Some points, one per row:
np.array([0.6, 1.1, 0.4, 0.1, 0.5, 0.0, 0.1, -0.3, 0.2, 0.5, -0.2, -0.3, 0.0, 1.2, 0.2, -0.6])
np.array([-0.1, 0.3, 0.0, 0.5, -0.2, 0.0, -0.5, -0.5, 0.4, 0.6, -0.3, -0.8, 0.3, 0.6, -0.1, 0.2])
np.array([-0.5, 0.2, -0.2, -0.1, -0.6, -0.1, -0.1, -0.3, 0.4, 0.3, 0.2, 0.0, 0.3, -0.1, -0.6, -0.6])
np.array([0.7, 0.5, 0.2, 0.5, 0.6, 0.0, -0.2, -0.7, -0.6, 0.6, -0.5, -0.6, -0.6, 0.6, -0.4, 0.2])
np.array([0.5, 0.4, 0.2, 0.2, 0.6, -0.5, 0.0, -0.3, 0.8, -0.2, 0.2, -0.2, 0.5, 0.3, -0.5, -0.3])
np.array([-1.2, -0.1, 0.3, 0.2, -1.0, -0.8, -0.1, -0.1, 0.5, 0.8, 0.1, -0.1, 0.2, 0.5, -0.6, -0.8])
np.array([0.3, 0.3, 0.2, -0.3, 0.2, -0.4, -0.4, -0.2, 0.3, 0.4, -0.2, 0.0, 0.4, 0.3, -0.6, -0.8])
np.array([0.5, -2.1, -2.3, 0.1, 2.5, 2.0, 1.9, -2.3, 0.3, -1.0, -0.2, 0.7, 0.8, -1.1, 1.7, -0.3])
np.array([-0.1, -1.5, 1.3, -0.2, -0.6, -1.7, 0.3, -0.1, 1.0, 2.0, -0.6, -0.5, 0.1, -1.1, 0.2, -0.5])
np.array([-0.8, 0.4, -0.1, -0.2, -0.2, 0.0, 0.0, 0.0, 0.4, 0.0, -0.2, -0.1, 0.2, 0.5, -0.5, -0.4])
np.array([0.1, 0.4, 0.1, -0.2, 0.3, -0.1, -0.3, 0.1, 0.3, -0.3, -0.2, 0.0, 0.1, 0.7, -0.3, -0.1])
np.array([-0.2, 0.0, 0.0, 0.0, -0.3, -0.1, 0.0, -1.1, 0.2, 2.2, 0.4, -1.0, 0.8, -0.4, -0.5, -1.1])
np.array([-0.9, 0.7, 0.0, 0.0, -0.6, -0.3, -0.4, 0.2, -0.2, 0.8, -0.2, -0.3, 0.5, 0.6, -0.7, -0.7])
np.array([2.4, -0.9, -0.3, 0.5, 2.3, 1.5, 0.7, 2.7, -2.4, -2.5, -1.3, 2.5, -2.3, -0.9, -0.4, 0.3])
np.array([-1.0, 0.2, 0.0, 1.6, -1.1, -0.1, -1.0, -1.0, -1.9, -0.5, -1.0, -1.0, -2.1, 0.1, -0.4, 2.6])
np.array([-0.8, 0.4, -0.2, -0.9, -0.8, -0.2, 0.0, 0.5, 1.1, -0.8, -0.3, 0.5, 1.3, 0.9, -0.2, 0.2])
np.array([2.1, 0.1, -0.1, 0.2, 2.0, -0.2, 0.1, -0.1, 1.1, 0.0, 0.2, -0.2, 0.9, 0.4, -0.7, -0.7])
np.array([0.3, -0.5, 0.4, -0.8, 1.3, -0.4, -0.8, 1.5, 1.3, 1.6, -0.2, 1.8, 1.7, -0.2, -0.5, 0.8])
np.array([1.0, -0.5, -0.7, 0.5, 1.4, 0.5, 1.3, -0.4, 0.5, -0.9, 0.1, 0.0, 0.8, -0.7, 0.8, -0.9])
np.array([0.3, -0.1, -0.1, 0.1, 0.3, 0.0, -0.5, 0.1, 0.1, 0.5, -0.1, -0.1, 0.1, 0.0, -0.4, -0.8])
np.array([-0.8, -0.3, 0.7, 0.0, 0.1, -0.2, 0.4, -0.2, -0.1, 0.6, 0.2, -0.2, 0.8, -0.3, -0.2, -0.8])
np.array([0.7, 0.1, 0.1, 0.0, 0.2, 0.0, -0.6, -0.4, -0.2, 0.5, 0.0, -0.2, 0.0, 0.0, -0.4, -0.6])
np.array([-1.0, 1.2, -0.4, -1.2, -2.2, 0.6, 0.1, 0.6, 2.2, -0.3, -0.9, 1.7, 3.1, 0.3, -1.3, 1.5])
np.array([-1.2, 0.5, 0.1, 0.1, -1.1, 0.1, -0.6, 0.0, -0.1, 0.6, -0.1, 0.3, -0.3, 0.5, -0.7, -0.7])
np.array([-0.3, 0.5, 0.2, -0.5, -0.2, 0.0, 0.0, -0.2, 0.2, 0.0, 0.0, -0.2, 0.2, 0.2, 2.1, -0.6])
np.array([-0.3, 0.0, 0.4, -0.9, -0.9, 0.3, 0.0, 0.1, 1.4, 0.0, 0.2, -0.7, 0.9, 0.7, -0.7, 0.2])
np.array([1.8, 0.0, 0.2, 0.1, 1.6, 0.0, -0.4, -0.6, 1.3, -0.5, 0.0, -0.8, 1.7, 0.3, -0.9, -0.4])
np.array([-0.1, 0.3, 0.1, 0.2, 0.1, -0.1, -0.5, -0.3, 0.1, 0.1, -0.2, -0.4, 0.0, 0.2, -0.4, -0.4])
np.array([0.1, 1.8, -0.6, -0.3, 0.2, -1.7, -0.5, 1.3, 0.2, -2.1, 0.0, 1.4, 0.2, 1.9, -0.3, -0.4])
np.array([-0.6, 0.5, 0.2, -0.1, -0.5, -0.1, -0.4, 1.1, 0.9, -1.3, -0.1, 1.0, 0.7, 0.3, -0.7, 0.0])
np.array([-0.5, -0.4, 0.9, -0.5, -0.7, -0.8, -0.4, -0.6, 0.4, 0.4, 0.3, -1.0, 0.9, -0.5, 1.6, -0.3])
np.array([1.9, -0.4, -0.1, 0.4, 1.9, 0.2, 0.7, -0.6, 1.4, -1.3, 0.2, -0.7, 0.9, -0.2, -0.7, -0.5])
np.array([-0.6, 0.7, 0.1, 0.0, -0.5, 0.3, -0.8, -0.6, 0.1, -0.2, 0.3, -0.2, 0.0, 0.3, -0.8, -0.4])
np.array([-0.4, 1.0, 0.2, 0.0, -0.8, 0.1, -0.7, -0.5, 0.8, 1.4, 0.0, -0.3, 0.1, 0.5, -1.1, -0.7])
10 more points follow, each with its number after it:
np.array([0.9, 0.0, 0.0, 0.2, 1.0, 0.2, -0.1, 0.6, -0.2, -0.7, -0.3, 0.5, -0.6, -0.2, -0.3, -0.5]) 0
np.array([-0.4, 0.2, -0.3, 1.4, -0.4, -0.3, -0.7, -1.1, -0.4, -0.5, -0.4, -1.1, -0.3, -0.2, -0.2, 1.3]) 1
np.array([-1.2, -0.3, 0.3, -1.2, -1.1, -0.7, 0.0, 3.2, -1.8, 1.7, 0.6, 3.3, -1.9, -0.3, -0.5, 2.4]) 2
np.array([-0.4, 0.4, 0.2, 0.3, -0.6, -0.1, -0.3, 0.4, 0.1, 1.7, -0.1, 0.6, 0.6, 0.5, -0.6, -0.8]) 3
np.array([0.1, 0.7, 0.0, -0.8, 0.1, 0.0, -0.8, -0.1, 0.1, -0.1, 0.1, 0.0, 0.1, 0.7, -0.1, 0.4]) 4
np.array([0.8, 0.2, 0.3, 0.4, 0.7, -0.2, 0.2, -0.5, 0.5, -0.7, 0.1, -0.8, 0.4, 0.3, -0.5, -0.9]) 5
np.array([-1.2, -0.4, 0.6, -0.3, -1.7, 0.0, 1.1, -0.4, -0.6, 0.6, 0.7, -0.1, -0.4, -0.1, 0.3, -0.3]) 6
np.array([-1.2, 0.6, -0.3, -0.1, -1.1, 0.0, -0.2, 1.5, 1.8, -0.9, 0.1, 1.2, 1.7, 0.7, -0.8, 2.1]) 7
np.array([0.4, -0.5, -0.5, 2.4, 0.2, 0.4, -0.2, 1.4, -0.1, -0.9, -0.5, 1.4, -0.4, -0.4, 0.1, 1.7]) 8
np.array([1.6, 0.2, -0.1, 3.5, 1.6, 0.1, 1.0, 0.2, -2.9, -0.2, -2.7, 0.2, -2.8, 0.3, 0.1, 2.8]) 9
Which of these numbered points is nearest to each point below, looking only along the 3 directions in which the first points spread most? Its number follows each.
np.array([-0.3, 1.1, -0.7, -0.9, -0.4, -0.4, 0.5, 0.5, 1.5, 0.0, -1.0, 0.6, 1.6, 1.3, -0.4, 1.6]) > 7
np.array([0.7, 0.3, 0.1, 0.1, 0.5, -0.1, -0.4, -1.6, -0.9, 0.4, -0.2, -1.5, -1.2, 0.5, -0.7, 4.4]) > 1
np.array([-0.8, -0.2, 0.2, 0.9, -0.6, 0.2, -0.6, -2.4, -0.8, -1.4, -0.2, -2.4, -1.0, 0.0, -0.4, 2.1]) > 1
np.array([1.2, -0.9, -0.4, 2.2, 1.2, 1.2, 0.4, 4.0, -2.3, -1.9, -1.5, 3.9, -2.4, -0.8, -0.4, 2.8]) > 9
np.array([0.5, -0.6, -0.5, 2.2, 0.7, 0.2, -0.2, -1.4, 0.9, -0.5, 0.7, -1.8, 1.3, -0.6, 0.2, 1.4]) > 5
np.array([0.3, 0.6, 0.2, 1.5, 0.4, 0.0, -0.1, -0.3, -0.3, 0.2, -0.7, -0.3, -0.3, 0.6, 0.3, 0.5]) > 1
np.array([-2.4, -1.7, 2.8, -1.0, -2.3, -3.4, 3.1, 1.0, -1.0, 1.9, 3.1, 0.9, -1.1, -3.2, 2.3, -0.4]) > 6
np.array([1.0, -0.7, -0.6, 0.7, 0.8, -0.3, 0.7, -0.9, 1.1, -1.0, 0.7, -0.5, 1.1, -0.3, 0.7, 0.1]) > 5
np.array([0.8, 1.2, 0.8, 0.1, 0.8, 0.1, 0.8, -0.3, 0.0, 0.7, -0.3, -0.3, 0.0, 1.2, 1.5, -0.7]) > 5
np.array([0.2, -0.3, -0.6, -0.5, -0.1, 0.3, -0.1, -0.8, -0.4, -0.6, 0.1, -0.6, 0.6, -0.6, -0.4, -1.0]) > 5
np.array([-1.3, -0.4, 0.1, 0.2, -0.8, -0.6, 0.3, -0.1, -0.4, 0.6, 0.4, 0.2, -0.3, -0.2, -0.4, -1.0]) > 6
np.array([0.9, 0.3, 0.0, 0.2, 1.0, -0.1, -0.4, 1.5, -1.2, -1.1, -0.2, 1.5, -1.2, 0.3, -0.7, 1.4]) > 8
np.array([-1.2, 0.1, -0.2, 1.2, -1.0, 0.0, -1.7, 0.1, 1.3, -0.2, 1.1, 0.2, 1.5, 0.0, 0.5, 0.0]) > 3
Here are 10 other points, each followed by its number:
np.array([-1.0, -0.2, 0.7, -0.2, -0.7, -0.6, 0.1, 0.3, 0.1, 0.7, 0.7, 0.2, -0.3, -0.4, 0.6, -0.5]) 0
np.array([0.5, 0.5, -0.1, 0.3, 0.8, 0.1, -0.4, -0.1, -0.3, 0.0, -0.1, 0.0, -0.5, 0.2, -0.8, 0.3]) 1
np.array([0.7, -0.1, -0.2, 0.3, 0.7, 0.1, -0.2, 0.3, -0.1, -1.1, -0.1, 0.4, 0.1, -0.2, -0.6, -0.9]) 2
np.array([-0.5, 0.5, -0.2, 0.0, -0.5, -0.1, -0.5, -0.1, 0.1, 0.0, 0.0, -0.1, 0.1, 0.4, -0.7, 0.4]) 3
np.array([-1.0, 0.2, 0.2, -0.9, -1.1, 0.0, 0.1, 0.4, -1.4, 0.4, 0.8, 0.4, -1.4, 0.3, -0.5, 1.1]) 4
np.array([0.7, -0.1, -0.2, 0.0, 0.5, 0.2, 0.3, 0.1, 0.4, -0.8, -0.1, 0.2, 0.2, -0.4, -0.3, -0.9]) 5
np.array([-0.9, -3.9, -3.9, 2.4, 0.9, 5.0, 0.0, -4.3, 0.2, -3.3, -0.7, -3.6, 0.3, -3.5, 1.4, 1.2]) 6
np.array([-1.6, 3.8, -3.1, -4.2, -3.2, -0.6, 3.8, 0.9, 1.6, -1.3, -4.4, 1.0, 3.2, 2.7, 3.4, 0.7]) 7
np.array([-0.7, 0.5, 0.0, -0.2, -0.4, 0.1, -0.1, -0.6, -0.5, -0.3, 0.2, -0.8, -0.5, 0.5, -0.8, 0.2]) 8
np.array([-0.7, 0.5, -0.2, -0.3, -1.1, -0.3, 0.5, -1.0, 0.8, 1.0, -0.5, -0.6, 1.2, 0.7, -0.8, -0.1]) 9
Which of these numbered points is nearest to each point below, looking only along the 3 directions in which the first points spread most? Its number follows each.
np.array([-0.1, 0.2, -0.2, 0.8, -0.4, 0.0, -0.9, -0.3, -0.2, -0.2, -0.3, -0.5, -0.2, 0.3, -0.3, 0.3]) > 8
np.array([-1.1, 1.3, 0.5, 0.5, -0.9, 0.7, -1.1, -1.2, 1.2, 1.1, 0.7, -1.1, 1.1, 1.0, -0.2, -0.1]) > 9
np.array([2.1, -1.6, -2.5, 1.3, 1.9, 0.9, 3.4, 0.7, -0.8, 0.8, -4.2, 0.6, -1.8, -1.5, 3.3, 0.1]) > 6
np.array([-0.2, 0.4, 0.0, 0.3, 0.0, -0.1, -0.5, 0.1, 0.2, 1.6, 0.0, -0.2, 0.3, 0.4, -1.0, -0.7]) > 0
np.array([0.7, -0.9, -0.7, 0.6, 0.1, 0.6, -0.4, 1.0, 0.2, -1.5, -0.1, 1.1, -0.5, -0.9, 0.0, -0.1]) > 2
np.array([2.8, -0.3, -0.8, -0.7, 1.9, 0.7, 2.9, 0.0, -0.1, -0.4, 0.1, 0.1, 0.2, -2.0, 2.9, -1.3]) > 6
np.array([-0.6, 0.7, 0.1, -0.1, -0.7, 0.1, -1.2, -0.9, 0.4, 0.7, 0.2, -0.6, 0.8, 0.7, -0.1, -0.8]) > 9
np.array([-2.3, -0.3, 0.4, -3.1, -2.3, -0.4, 1.6, 1.5, -4.6, 0.8, 3.6, 1.4, -4.6, -0.3, -0.1, 3.0]) > 4
np.array([-0.5, 1.0, 0.1, 0.1, -0.3, 0.7, -0.5, -0.2, 0.2, 1.6, -0.1, -0.3, 0.2, 0.8, -0.3, -0.7]) > 0
np.array([-0.5, 1.0, -0.7, -2.0, -0.6, -0.2, 0.7, -0.4, -0.3, -0.2, 1.1, -0.5, -0.3, 0.9, 2.9, 0.3]) > 0
np.array([-0.8, 0.4, -0.4, 0.0, -0.9, -0.2, -0.4, -0.5, -0.1, -0.5, 0.0, 0.1, 0.0, 0.8, -0.4, -0.6]) > 3
np.array([1.2, 0.3, -0.2, -0.1, 1.0, -0.2, -0.1, -0.6, 1.0, -0.5, -0.2, -0.2, 0.8, 0.4, -0.7, -0.8]) > 5
np.array([-0.6, 0.4, 0.1, 0.9, -0.6, -0.2, -0.6, 0.1, -0.7, 0.1, -0.4, 0.0, -0.7, 0.4, -0.5, 1.8]) > 4
